128 stands for zero in the data rows.
Here are some points:
[156, 156, 168, 146, 150, 127, 158, 137]
[165, 150, 127, 110, 111, 184, 122, 123]
[167, 145, 148, 128, 134, 128, 128, 129]
[111, 119, 102, 110, 155, 162, 119, 148]
[170, 141, 132, 119, 154, 117, 131, 160]
[49, 140, 152, 133, 133, 93, 111, 93]
[132, 103, 129, 144, 131, 99, 154, 167]
[131, 138, 130, 128, 137, 128, 128, 129]
[91, 126, 135, 119, 121, 145, 101, 168]
[148, 142, 168, 166, 149, 109, 107, 118]
[153, 140, 157, 159, 147, 112, 149, 145]
10 more points follow, each with its number after it:
[121, 139, 128, 120, 118, 161, 119, 129] 0
[99, 113, 94, 126, 108, 110, 76, 95] 1
[116, 110, 130, 116, 99, 60, 135, 122] 2
[33, 66, 65, 101, 133, 128, 128, 129] 3
[177, 152, 176, 156, 145, 129, 159, 174] 4
[154, 143, 119, 122, 106, 134, 120, 106] 5
[143, 131, 129, 120, 130, 126, 139, 133] 6
[153, 141, 122, 126, 140, 240, 158, 141] 7
[177, 147, 134, 122, 133, 96, 149, 154] 8
[55, 128, 141, 122, 105, 83, 127, 127] 9
Which three of these numbered points are nearest to each point below by angle, seen from the average point of the first points? Their numbers follow each, nearest first.
[147, 148, 141, 122, 103, 128, 128, 129] > 5 6 0
[172, 142, 188, 165, 159, 122, 156, 176] > 4 8 7
[61, 153, 147, 144, 125, 86, 128, 129] > 9 2 3
[147, 134, 131, 110, 119, 178, 101, 113] > 0 5 7
[118, 103, 91, 94, 88, 135, 156, 140] > 6 3 0
[146, 135, 129, 138, 133, 128, 128, 129] > 5 6 1
[178, 153, 137, 131, 122, 85, 172, 152] > 8 4 6
[152, 152, 158, 141, 154, 126, 162, 142] > 4 8 7
[129, 121, 123, 136, 132, 121, 161, 145] > 6 3 2
[140, 145, 135, 123, 146, 204, 156, 129] > 7 0 6
[134, 115, 136, 125, 118, 143, 144, 120] > 6 0 5
[187, 170, 151, 153, 141, 128, 173, 176] > 4 8 7
[99, 119, 103, 145, 135, 97, 74, 75] > 1 3 9
[145, 139, 117, 138, 128, 105, 164, 158] > 8 6 2
[33, 40, 55, 112, 126, 148, 122, 99] > 3 1 9
[121, 113, 115, 118, 120, 129, 60, 99] > 1 5 0
[184, 175, 167, 147, 145, 115, 141, 164] > 4 8 7
[129, 110, 115, 97, 104, 180, 138, 123] > 0 7 6
[105, 82, 127, 147, 138, 127, 152, 150] > 3 9 2
[70, 73, 71, 125, 129, 129, 102, 131] > 3 1 9
